In the data rows, 50 means zero.
How far apart are the two rows of each pair, measured in a hidden way? 0 means very close, and 20 very far. Two or three weighted sums of its numbers give each row a place; it is the straight-line distance between the places.
tensor([42., 39., 39., 44., 58., 45., 43., 63., 66., 48., 69., 39., 71.,
        37., 40., 53., 52., 74.])
tensor([50., 35., 39., 44., 77., 42., 59., 44., 75., 77., 64., 37., 47.,
        48., 43., 47., 39., 52.]) >> 8
tensor([54., 47., 44., 43., 75., 41., 74., 39., 66., 77., 53., 41., 34.,
        50., 39., 40., 39., 43.])
tensor([44., 61., 66., 46., 41., 74., 43., 39., 36., 38., 38., 72., 38.,
        55., 77., 38., 40., 37.]) >> 17
tensor([60., 65., 61., 43., 56., 56., 67., 43., 50., 60., 50., 60., 49.,
        64., 51., 39., 44., 48.])
tensor([35., 38., 38., 61., 38., 43., 36., 73., 39., 38., 48., 40., 73.,
        34., 41., 66., 76., 49.]) >> 4
tensor([34., 41., 39., 56., 43., 42., 39., 73., 52., 45., 51., 39., 78.,
        35., 40., 67., 66., 61.])
tensor([48., 63., 68., 42., 37., 66., 46., 37., 37., 34., 36., 78., 39.,
        51., 77., 42., 42., 38.]) >> 6
tensor([34., 38., 36., 71., 39., 44., 39., 73., 37., 38., 50., 37., 60.,
        36., 37., 79., 74., 56.])
tensor([62., 42., 47., 46., 77., 41., 78., 38., 61., 79., 49., 37., 39.,
        47., 41., 38., 39., 47.]) >> 8
tensor([39., 37., 39., 56., 40., 45., 37., 61., 35., 38., 37., 39., 46.,
        39., 40., 86., 94., 40.])
tensor([34., 39., 38., 51., 50., 41., 35., 62., 62., 44., 75., 40., 69.,
        36., 40., 51., 54., 79.]) >> 12
tensor([36., 48., 53., 43., 40., 81., 41., 38., 37., 39., 36., 59., 39.,
        38., 74., 37., 38., 41.])
tensor([85., 69., 48., 42., 39., 43., 59., 40., 34., 48., 39., 40., 39.,
        86., 41., 41., 41., 36.]) >> 10
tensor([53., 36., 39., 52., 66., 46., 56., 54., 77., 62., 65., 44., 58.,
        48., 44., 49., 49., 66.])
tensor([65., 65., 63., 44., 57., 50., 66., 38., 52., 61., 52., 58., 41.,
        63., 54., 47., 46., 42.]) >> 11
tensor([42., 42., 53., 41., 36., 81., 34., 38., 37., 36., 37., 61., 33.,
        35., 71., 40., 39., 37.])
tensor([35., 34., 37., 56., 37., 44., 35., 77., 38., 39., 39., 39., 54.,
        35., 43., 68., 83., 48.]) >> 10
tensor([69., 50., 37., 43., 70., 41., 80., 39., 65., 79., 53., 40., 43.,
        57., 41., 41., 43., 43.])
tensor([49., 38., 39., 44., 74., 42., 65., 35., 64., 77., 51., 46., 45.,
        44., 38., 41., 42., 50.]) >> 1
tensor([36., 36., 40., 46., 35., 43., 35., 82., 41., 38., 46., 36., 61.,
        37., 40., 54., 79., 40.])
tensor([42., 38., 39., 64., 57., 44., 50., 61., 59., 53., 68., 40., 70.,
        40., 41., 59., 57., 71.]) >> 6
tensor([51., 63., 72., 40., 38., 69., 37., 38., 38., 39., 36., 81., 38.,
        52., 69., 39., 36., 36.])
tensor([48., 49., 38., 51., 70., 40., 52., 50., 66., 59., 75., 40., 58.,
        46., 41., 47., 49., 63.]) >> 11
tensor([40., 49., 70., 41., 38., 68., 36., 39., 38., 39., 37., 87., 37.,
        41., 86., 39., 40., 37.])
tensor([41., 36., 40., 49., 62., 46., 49., 54., 78., 53., 76., 40., 63.,
        39., 44., 41., 47., 73.]) >> 6
tensor([36., 38., 38., 45., 49., 42., 43., 51., 60., 48., 76., 41., 67.,
        37., 41., 50., 51., 78.])
tensor([49., 76., 86., 43., 35., 64., 46., 39., 36., 37., 37., 76., 42.,
        58., 67., 40., 38., 38.]) >> 6
tensor([52., 64., 62., 43., 36., 66., 48., 40., 45., 46., 41., 73., 36.,
        61., 73., 40., 41., 42.])
tensor([50., 63., 72., 46., 37., 62., 48., 38., 40., 35., 43., 73., 39.,
        58., 72., 44., 38., 38.]) >> 7
tensor([37., 36., 37., 87., 41., 44., 38., 56., 37., 40., 35., 39., 46.,
        35., 42., 86., 62., 37.])
tensor([53., 43., 39., 41., 76., 45., 68., 48., 74., 72., 67., 45., 55.,
        56., 43., 43., 43., 54.]) >> 10
tensor([47., 41., 40., 44., 78., 45., 57., 44., 78., 65., 69., 42., 47.,
        35., 43., 43., 50., 57.])
tensor([62., 75., 62., 40., 43., 49., 51., 38., 37., 47., 39., 57., 38.,
        74., 49., 40., 39., 37.]) >> 13
tensor([79., 44., 51., 43., 59., 43., 82., 38., 46., 70., 42., 47., 31.,
        66., 41., 38., 40., 40.])
tensor([80., 51., 39., 44., 56., 43., 82., 39., 48., 71., 46., 43., 40.,
        59., 39., 41., 41., 38.]) >> 1
tensor([54., 41., 40., 49., 68., 41., 57., 55., 74., 66., 69., 36., 60.,
        42., 38., 51., 41., 64.])
tensor([35., 39., 37., 64., 39., 43., 38., 70., 52., 40., 50., 38., 63.,
        38., 40., 74., 69., 60.]) >> 7
tensor([34., 35., 39., 61., 37., 42., 36., 69., 39., 38., 36., 41., 50.,
        38., 43., 69., 89., 40.])
tensor([53., 67., 70., 45., 39., 74., 46., 38., 36., 42., 38., 78., 38.,
        53., 74., 42., 39., 39.]) >> 3
tensor([34., 37., 37., 64., 38., 42., 37., 70., 39., 38., 35., 39., 59.,
        38., 36., 75., 80., 44.])
tensor([58., 47., 48., 45., 76., 45., 62., 48., 76., 68., 65., 40., 51.,
        46., 40., 41., 49., 64.]) >> 7
tensor([55., 64., 65., 46., 49., 68., 49., 38., 49., 40., 41., 68., 47.,
        55., 74., 40., 42., 35.])
tensor([36., 36., 36., 55., 38., 42., 36., 72., 38., 38., 42., 37., 53.,
        37., 43., 75., 82., 43.]) >> 6
tensor([36., 35., 38., 51., 47., 43., 37., 73., 57., 38., 66., 42., 78.,
        37., 41., 58., 64., 65.])
tensor([35., 35., 39., 46., 41., 41., 35., 66., 40., 38., 51., 39., 92.,
        36., 41., 41., 49., 73.]) >> 12
tensor([42., 43., 52., 42., 36., 83., 43., 37., 41., 38., 38., 65., 37.,
        42., 77., 42., 40., 39.])
tensor([72., 68., 57., 41., 53., 43., 73., 39., 38., 60., 41., 49., 38.,
        72., 50., 40., 41., 41.]) >> 16
tensor([72., 78., 64., 45., 44., 52., 64., 39., 45., 62., 37., 56., 39.,
        78., 55., 39., 40., 36.])
tensor([33., 36., 37., 80., 38., 44., 37., 52., 39., 38., 46., 37., 46.,
        38., 42., 85., 64., 38.]) >> 3
tensor([41., 46., 57., 44., 36., 80., 39., 38., 37., 39., 42., 67., 37.,
        36., 77., 40., 37., 34.])
tensor([46., 55., 66., 42., 40., 75., 41., 38., 35., 41., 39., 70., 39.,
        47., 81., 42., 39., 36.]) >> 2
tensor([37., 39., 39., 54., 35., 42., 34., 71., 40., 36., 45., 41., 49.,
        35., 42., 80., 85., 45.])
tensor([38., 38., 40., 56., 47., 44., 35., 69., 49., 40., 59., 40., 78.,
        37., 41., 59., 65., 74.]) >> 10
tensor([79., 70., 52., 44., 45., 42., 61., 38., 41., 50., 39., 48., 34.,
        87., 46., 39., 41., 38.])
tensor([63., 63., 68., 46., 59., 61., 62., 44., 47., 52., 44., 61., 42.,
        66., 55., 43., 50., 46.]) >> 16
tensor([34., 38., 39., 43., 47., 42., 40., 57., 60., 37., 75., 39., 64.,
        37., 43., 41., 52., 86.])
tensor([74., 60., 52., 42., 69., 47., 71., 46., 57., 69., 48., 48., 39.,
        69., 51., 41., 38., 46.]) >> 6
tensor([43., 53., 68., 41., 38., 75., 43., 37., 39., 39., 35., 80., 36.,
        44., 81., 41., 38., 36.])
tensor([37., 37., 37., 76., 41., 43., 39., 54., 39., 38., 40., 39., 47.,
        37., 42., 75., 63., 44.]) >> 7
tensor([68., 52., 47., 39., 66., 46., 76., 40., 59., 75., 46., 51., 38.,
        63., 41., 39., 37., 41.])
tensor([50., 36., 39., 41., 88., 45., 57., 37., 76., 74., 60., 38., 40.,
        46., 41., 41., 38., 51.]) >> 3
tensor([36., 38., 39., 69., 36., 45., 41., 67., 36., 38., 45., 37., 56.,
        35., 39., 85., 79., 43.])
tensor([82., 53., 46., 44., 53., 45., 78., 39., 43., 70., 40., 39., 41.,
        66., 39., 38., 40., 36.]) >> 11
tensor([66., 72., 67., 45., 45., 62., 65., 37., 42., 53., 48., 59., 38.,
        68., 59., 40., 37., 38.])
tensor([70., 47., 47., 45., 72., 43., 73., 37., 62., 75., 46., 44., 37.,
        54., 41., 40., 41., 49.]) >> 2
tensor([35., 39., 37., 65., 39., 42., 37., 66., 36., 39., 42., 39., 59.,
        35., 41., 77., 76., 47.])
tensor([44., 37., 39., 57., 58., 44., 41., 67., 64., 52., 66., 40., 69.,
        41., 39., 58., 55., 73.]) >> 5
tensor([76., 62., 59., 46., 55., 48., 67., 43., 51., 65., 49., 50., 40.,
        73., 48., 38., 41., 37.])
tensor([50., 67., 74., 47., 44., 64., 53., 38., 48., 36., 41., 72., 38.,
        58., 74., 42., 40., 37.]) >> 10
tensor([62., 70., 71., 46., 48., 57., 51., 40., 44., 56., 40., 64., 39.,
        70., 60., 42., 39., 44.])
tensor([36., 36., 42., 43., 51., 41., 37., 57., 66., 42., 75., 36., 75.,
        36., 41., 46., 53., 83.]) >> 9
tensor([51., 71., 88., 42., 36., 55., 41., 37., 39., 37., 35., 75., 36.,
        58., 70., 38., 41., 38.])
tensor([72., 59., 55., 44., 53., 54., 75., 40., 36., 64., 46., 52., 41.,
        74., 50., 40., 39., 45.]) >> 6
tensor([42., 54., 64., 46., 36., 73., 37., 38., 39., 35., 37., 78., 40.,
        46., 83., 41., 37., 37.])
tensor([37., 34., 38., 41., 40., 46., 39., 72., 48., 36., 56., 41., 80.,
        37., 41., 48., 62., 70.]) >> 7
tensor([55., 47., 38., 44., 78., 43., 68., 44., 75., 74., 58., 39., 48.,
        44., 37., 41., 40., 46.])
tensor([34., 38., 38., 51., 37., 44., 39., 79., 48., 40., 57., 37., 76.,
        36., 40., 58., 71., 62.]) >> 4
tensor([42., 57., 65., 47., 48., 73., 36., 39., 35., 40., 39., 76., 40.,
        50., 78., 40., 39., 35.])
tensor([67., 70., 69., 43., 45., 52., 58., 36., 44., 48., 42., 62., 38.,
        75., 59., 41., 40., 34.]) >> 11
tensor([38., 36., 39., 62., 46., 42., 37., 69., 44., 49., 58., 39., 63.,
        39., 38., 71., 67., 58.])
tensor([37., 36., 39., 44., 52., 42., 36., 51., 64., 50., 86., 40., 61.,
        39., 41., 39., 39., 77.]) >> 6
tensor([47., 44., 38., 49., 60., 45., 46., 66., 68., 56., 69., 37., 64.,
        45., 41., 54., 46., 71.])
tensor([34., 35., 36., 71., 48., 43., 38., 69., 51., 37., 62., 40., 65.,
        43., 42., 67., 71., 61.]) >> 3
tensor([44., 37., 38., 51., 44., 42., 40., 73., 50., 35., 52., 38., 68.,
        36., 40., 65., 67., 60.])
tensor([35., 43., 37., 50., 67., 41., 52., 49., 80., 64., 74., 41., 55.,
        38., 41., 46., 48., 71.]) >> 9
tensor([36., 36., 40., 65., 34., 42., 39., 72., 36., 36., 37., 40., 56.,
        36., 40., 76., 83., 37.])
tensor([36., 37., 36., 56., 36., 43., 36., 75., 46., 38., 50., 40., 66.,
        36., 40., 65., 66., 60.]) >> 6
tensor([38., 36., 39., 80., 39., 42., 37., 49., 38., 38., 37., 41., 35.,
        36., 40., 69., 57., 44.])
tensor([76., 60., 55., 46., 53., 44., 72., 40., 44., 62., 42., 44., 36.,
        67., 48., 41., 41., 41.]) >> 8
tensor([46., 44., 37., 54., 55., 43., 51., 61., 65., 55., 61., 38., 61.,
        38., 42., 62., 60., 67.])
tensor([47., 38., 51., 45., 66., 44., 52., 55., 72., 55., 75., 41., 63.,
        41., 44., 44., 52., 66.]) >> 5
tensor([66., 66., 65., 43., 51., 59., 61., 42., 41., 55., 44., 66., 40.,
        68., 57., 41., 42., 38.])
tensor([35., 35., 35., 59., 42., 41., 38., 72., 46., 40., 50., 43., 61.,
        34., 40., 70., 76., 58.]) >> 3
tensor([47., 60., 63., 41., 47., 74., 41., 39., 37., 46., 41., 73., 33.,
        53., 73., 39., 41., 36.])
tensor([37., 38., 38., 49., 43., 44., 38., 58., 49., 37., 66., 36., 82.,
        39., 42., 46., 49., 82.]) >> 9
tensor([43., 64., 68., 44., 44., 71., 46., 38., 44., 39., 39., 74., 38.,
        53., 77., 38., 38., 38.])
tensor([51., 61., 61., 47., 37., 68., 43., 39., 36., 43., 34., 66., 38.,
        56., 74., 42., 41., 37.]) >> 7
tensor([37., 34., 39., 76., 42., 42., 37., 65., 44., 37., 38., 41., 54.,
        39., 41., 77., 67., 51.])
tensor([74., 60., 52., 40., 58., 47., 77., 37., 53., 69., 47., 46., 40.,
        62., 46., 41., 37., 40.]) >> 12
tensor([42., 37., 39., 65., 51., 43., 38., 71., 51., 45., 58., 39., 76.,
        36., 39., 60., 62., 64.])
tensor([41., 38., 38., 66., 33., 42., 34., 72., 38., 37., 38., 38., 57.,
        37., 40., 84., 76., 46.]) >> 4
tensor([37., 37., 38., 67., 44., 40., 43., 73., 47., 40., 55., 40., 71.,
        40., 42., 66., 73., 60.])
tensor([59., 70., 72., 39., 44., 66., 51., 39., 53., 46., 37., 68., 36.,
        68., 63., 42., 42., 39.]) >> 5
tensor([35., 41., 36., 60., 49., 43., 42., 78., 53., 37., 56., 39., 73.,
        35., 42., 64., 64., 67.])
tensor([51., 71., 76., 41., 43., 62., 42., 40., 37., 40., 37., 80., 38.,
        56., 72., 36., 39., 37.]) >> 1
tensor([38., 43., 45., 61., 51., 42., 45., 65., 53., 44., 62., 37., 63.,
        38., 40., 64., 60., 66.])
tensor([52., 46., 48., 65., 60., 44., 43., 54., 56., 52., 59., 40., 59.,
        48., 42., 56., 55., 64.]) >> 9
tensor([37., 35., 36., 53., 44., 43., 38., 80., 47., 37., 57., 38., 75.,
        37., 42., 62., 67., 64.])
tensor([54., 63., 70., 43., 44., 56., 47., 37., 44., 46., 36., 72., 35.,
        51., 74., 44., 38., 38.]) >> 3
tensor([42., 37., 36., 65., 43., 43., 43., 70., 49., 42., 53., 36., 69.,
        39., 40., 66., 72., 59.])
tensor([64., 66., 68., 46., 55., 57., 62., 38., 47., 64., 50., 58., 44.,
        70., 56., 40., 35., 47.]) >> 5
tensor([64., 60., 63., 43., 59., 48., 61., 38., 55., 64., 52., 57., 41.,
        60., 48., 47., 47., 51.])
tensor([62., 63., 69., 44., 46., 73., 48., 38., 43., 45., 34., 71., 38.,
        56., 67., 38., 37., 37.]) >> 17
tensor([72., 50., 41., 43., 58., 45., 86., 37., 45., 67., 36., 42., 38.,
        68., 39., 42., 39., 42.])
tensor([39., 35., 39., 82., 35., 41., 38., 56., 35., 35., 37., 41., 43.,
        38., 40., 89., 74., 36.]) >> 2
tensor([36., 36., 36., 56., 46., 40., 39., 76., 39., 47., 56., 39., 73.,
        35., 40., 61., 64., 63.])
tensor([37., 37., 38., 78., 44., 46., 38., 63., 44., 38., 42., 39., 54.,
        36., 39., 84., 74., 47.]) >> 6
tensor([55., 47., 50., 50., 66., 46., 61., 49., 74., 66., 64., 44., 63.,
        47., 49., 44., 54., 63.])
tensor([82., 52., 45., 44., 56., 42., 82., 39., 49., 72., 37., 42., 41.,
        63., 45., 37., 41., 38.]) >> 8
tensor([39., 54., 75., 43., 37., 73., 46., 37., 36., 37., 36., 82., 36.,
        55., 72., 44., 37., 39.])
tensor([47., 39., 37., 44., 81., 41., 62., 46., 72., 76., 57., 41., 35.,
        44., 36., 37., 42., 56.]) >> 7
tensor([57., 49., 45., 44., 73., 41., 63., 45., 69., 70., 65., 47., 48.,
        52., 46., 40., 50., 53.])
tensor([66., 69., 62., 44., 51., 48., 57., 39., 49., 57., 41., 54., 45.,
        71., 58., 42., 40., 43.]) >> 10
tensor([41., 39., 40., 50., 55., 42., 36., 66., 58., 49., 78., 39., 70.,
        35., 44., 53., 59., 70.])
tensor([59., 75., 70., 42., 47., 48., 61., 36., 41., 50., 40., 58., 40.,
        77., 55., 42., 39., 41.]) >> 2
tensor([65., 69., 66., 43., 46., 57., 56., 39., 47., 52., 37., 68., 44.,
        63., 54., 42., 41., 45.])
tensor([59., 71., 67., 42., 45., 65., 56., 37., 51., 54., 44., 68., 38.,
        65., 68., 44., 41., 40.]) >> 1
tensor([48., 50., 43., 44., 68., 40., 52., 47., 67., 68., 66., 40., 52.,
        47., 37., 45., 46., 59.])
tensor([44., 63., 73., 42., 43., 68., 43., 38., 43., 45., 42., 80., 37.,
        54., 81., 40., 39., 37.]) >> 9
tensor([64., 76., 63., 44., 45., 50., 52., 38., 39., 52., 37., 66., 38.,
        72., 57., 41., 42., 39.])
tensor([35., 63., 75., 40., 36., 57., 39., 37., 39., 38., 38., 91., 38.,
        50., 72., 40., 39., 39.]) >> 10
tensor([41., 36., 38., 46., 57., 41., 43., 53., 63., 48., 78., 42., 66.,
        36., 38., 44., 46., 81.])
tensor([48., 57., 65., 42., 36., 69., 44., 40., 45., 43., 45., 68., 39.,
        53., 71., 43., 38., 34.]) >> 7
tensor([43., 37., 38., 48., 47., 41., 35., 70., 56., 40., 64., 39., 73.,
        38., 44., 57., 61., 74.])
tensor([55., 62., 64., 40., 46., 74., 51., 41., 47., 45., 45., 73., 40.,
        60., 64., 41., 37., 43.]) >> 7
tensor([71., 55., 51., 44., 65., 46., 75., 37., 53., 70., 50., 44., 38.,
        63., 44., 40., 39., 44.])
tensor([39., 38., 53., 42., 41., 87., 36., 37., 36., 40., 37., 55., 40.,
        39., 72., 40., 40., 37.]) >> 19
tensor([51., 36., 40., 48., 65., 46., 45., 54., 69., 53., 71., 39., 67.,
        40., 42., 53., 57., 71.])
tensor([38., 39., 37., 62., 37., 45., 39., 66., 35., 40., 45., 39., 60.,
        36., 40., 77., 79., 50.]) >> 2
tensor([70., 50., 44., 42., 63., 41., 77., 36., 59., 71., 42., 42., 42.,
        63., 39., 38., 41., 42.])
tensor([37., 38., 36., 43., 44., 41., 37., 64., 52., 37., 74., 39., 74.,
        36., 42., 45., 46., 81.]) >> 1
tensor([46., 37., 40., 42., 64., 43., 47., 55., 73., 43., 74., 37., 64.,
        37., 42., 46., 45., 76.])
tensor([66., 67., 61., 44., 50., 59., 63., 37., 53., 55., 45., 66., 38.,
        70., 56., 40., 41., 46.]) >> 5
tensor([36., 38., 39., 53., 39., 46., 37., 78., 46., 37., 48., 41., 70.,
        35., 38., 61., 71., 59.])
tensor([35., 36., 36., 45., 40., 43., 36., 79., 40., 39., 47., 38., 75.,
        37., 40., 62., 72., 62.]) >> 2
tensor([63., 71., 59., 44., 51., 59., 62., 41., 48., 55., 38., 58., 43.,
        72., 62., 41., 40., 35.])
tensor([38., 37., 40., 62., 39., 44., 40., 71., 38., 38., 38., 40., 51.,
        37., 41., 82., 84., 41.]) >> 12
tensor([84., 62., 48., 47., 47., 43., 76., 36., 43., 55., 38., 38., 40.,
        83., 42., 40., 37., 35.])
tensor([34., 33., 39., 48., 37., 44., 38., 83., 40., 39., 51., 42., 78.,
        35., 38., 54., 69., 61.]) >> 9
tensor([71., 43., 39., 46., 64., 41., 81., 37., 56., 79., 50., 38., 37.,
        53., 46., 40., 38., 37.])
tensor([51., 80., 76., 45., 38., 58., 44., 38., 43., 38., 37., 67., 38.,
        64., 64., 43., 38., 39.]) >> 8
tensor([48., 43., 38., 51., 73., 43., 64., 52., 73., 66., 71., 39., 59.,
        46., 39., 47., 46., 58.])
tensor([85., 58., 50., 42., 44., 42., 78., 36., 38., 53., 35., 44., 38.,
        76., 45., 40., 41., 39.]) >> 8
tensor([39., 39., 38., 78., 36., 44., 36., 62., 43., 40., 42., 39., 53.,
        39., 43., 86., 74., 44.])
tensor([42., 64., 82., 43., 39., 61., 40., 38., 37., 38., 38., 82., 38.,
        49., 75., 42., 38., 38.]) >> 7
tensor([53., 69., 65., 41., 46., 65., 50., 41., 44., 47., 41., 68., 37.,
        67., 64., 40., 37., 38.])
tensor([36., 38., 39., 43., 42., 43., 37., 65., 57., 39., 70., 39., 84.,
        36., 40., 42., 52., 87.]) >> 7
tensor([46., 59., 68., 39., 39., 72., 38., 37., 40., 41., 35., 77., 36.,
        53., 78., 43., 40., 35.])
tensor([37., 36., 37., 88., 38., 42., 37., 43., 39., 37., 36., 37., 36.,
        35., 39., 97., 59., 38.]) >> 8
tensor([73., 64., 61., 42., 54., 48., 66., 40., 54., 63., 43., 61., 37.,
        66., 54., 39., 40., 41.])
tensor([70., 76., 65., 44., 45., 43., 63., 41., 36., 51., 39., 61., 39.,
        78., 52., 40., 39., 36.]) >> 3
tensor([56., 60., 69., 43., 49., 57., 53., 39., 45., 56., 43., 64., 44.,
        55., 71., 43., 40., 42.])
tensor([36., 58., 64., 43., 43., 78., 36., 40., 36., 39., 36., 82., 39.,
        45., 82., 40., 39., 38.]) >> 13
tensor([46., 38., 40., 43., 77., 42., 53., 49., 78., 66., 79., 38., 49.,
        40., 43., 40., 46., 59.])
tensor([37., 38., 39., 76., 40., 44., 37., 55., 38., 40., 42., 39., 44.,
        39., 39., 76., 59., 48.]) >> 11
tensor([47., 63., 75., 44., 38., 75., 44., 37., 39., 34., 39., 73., 38.,
        54., 73., 43., 39., 38.])
tensor([71., 71., 62., 44., 48., 48., 64., 36., 41., 54., 39., 57., 38.,
        79., 51., 43., 41., 41.]) >> 8
tensor([43., 65., 74., 45., 36., 68., 36., 41., 38., 36., 39., 78., 36.,
        50., 73., 37., 40., 36.])
tensor([60., 59., 72., 46., 53., 63., 56., 46., 42., 59., 53., 66., 37.,
        57., 57., 42., 41., 39.]) >> 8
tensor([76., 69., 57., 43., 55., 44., 65., 35., 44., 56., 37., 45., 37.,
        81., 41., 43., 39., 36.])
tensor([37., 36., 39., 54., 40., 39., 35., 75., 47., 42., 57., 39., 82.,
        35., 39., 61., 67., 65.]) >> 6
tensor([56., 65., 75., 44., 39., 70., 48., 41., 39., 47., 35., 71., 37.,
        54., 73., 42., 41., 35.])
tensor([55., 67., 75., 47., 35., 58., 44., 37., 40., 37., 38., 73., 37.,
        62., 71., 41., 40., 38.]) >> 3
tensor([70., 53., 47., 41., 66., 45., 75., 37., 63., 76., 52., 43., 44.,
        55., 45., 41., 39., 44.])
tensor([46., 52., 65., 43., 37., 79., 38., 35., 37., 34., 37., 81., 38.,
        44., 82., 40., 40., 37.]) >> 17
tensor([46., 38., 40., 43., 86., 43., 44., 41., 77., 67., 60., 39., 46.,
        42., 43., 41., 40., 50.])
tensor([36., 44., 39., 53., 60., 42., 43., 61., 63., 48., 69., 42., 71.,
        37., 40., 49., 55., 78.]) >> 7
tensor([69., 50., 45., 43., 59., 46., 83., 40., 49., 75., 46., 39., 39.,
        58., 39., 41., 39., 39.])
tensor([37., 37., 41., 61., 37., 42., 38., 74., 37., 38., 37., 38., 53.,
        36., 40., 76., 85., 43.]) >> 9
tensor([63., 71., 67., 44., 43., 63., 57., 38., 43., 55., 43., 61., 38.,
        65., 60., 41., 38., 39.])
tensor([37., 37., 38., 53., 38., 41., 37., 81., 46., 38., 45., 39., 73.,
        35., 42., 58., 73., 59.]) >> 4
tensor([48., 79., 82., 42., 37., 42., 35., 37., 39., 37., 37., 73., 36.,
        59., 58., 41., 38., 36.])
tensor([37., 38., 39., 41., 43., 40., 40., 48., 47., 38., 66., 41., 86.,
        37., 41., 39., 51., 84.]) >> 2
tensor([37., 38., 39., 80., 37., 41., 37., 58., 38., 43., 32., 38., 53.,
        36., 41., 82., 63., 44.])
tensor([36., 38., 37., 43., 36., 43., 36., 42., 56., 38., 87., 43., 62.,
        35., 45., 41., 39., 91.]) >> 11
tensor([55., 73., 72., 45., 38., 70., 54., 39., 44., 53., 37., 71., 35.,
        67., 72., 39., 37., 34.])
tensor([61., 67., 65., 50., 62., 53., 62., 43., 58., 58., 47., 58., 43.,
        64., 48., 45., 42., 51.]) >> 7
tensor([60., 67., 63., 44., 45., 55., 60., 36., 41., 54., 48., 57., 39.,
        65., 60., 43., 39., 39.])
tensor([55., 43., 39., 41., 65., 43., 62., 50., 70., 66., 66., 44., 51.,
        46., 44., 49., 58., 66.]) >> 8
tensor([37., 44., 40., 79., 43., 41., 38., 67., 42., 38., 50., 37., 59.,
        37., 42., 66., 66., 57.])
tensor([69., 50., 51., 44., 72., 41., 63., 42., 58., 76., 59., 43., 47.,
        63., 54., 42., 46., 48.]) >> 8
tensor([39., 39., 38., 42., 52., 40., 45., 43., 88., 44., 93., 40., 45.,
        34., 41., 43., 37., 62.])
tensor([75., 48., 52., 39., 59., 42., 78., 39., 51., 76., 46., 40., 37.,
        61., 41., 36., 37., 37.]) >> 8
tensor([36., 34., 40., 91., 42., 45., 35., 38., 39., 36., 38., 40., 39.,
        38., 38., 60., 43., 40.])
tensor([37., 39., 38., 61., 38., 43., 37., 74., 38., 41., 35., 40., 61.,
        37., 42., 75., 83., 38.]) >> 18
tensor([52., 45., 45., 53., 67., 50., 55., 55., 69., 70., 65., 40., 59.,
        48., 40., 53., 46., 59.])
tensor([37., 35., 40., 47., 80., 39., 49., 46., 88., 61., 73., 39., 42.,
        40., 42., 41., 39., 54.]) >> 1
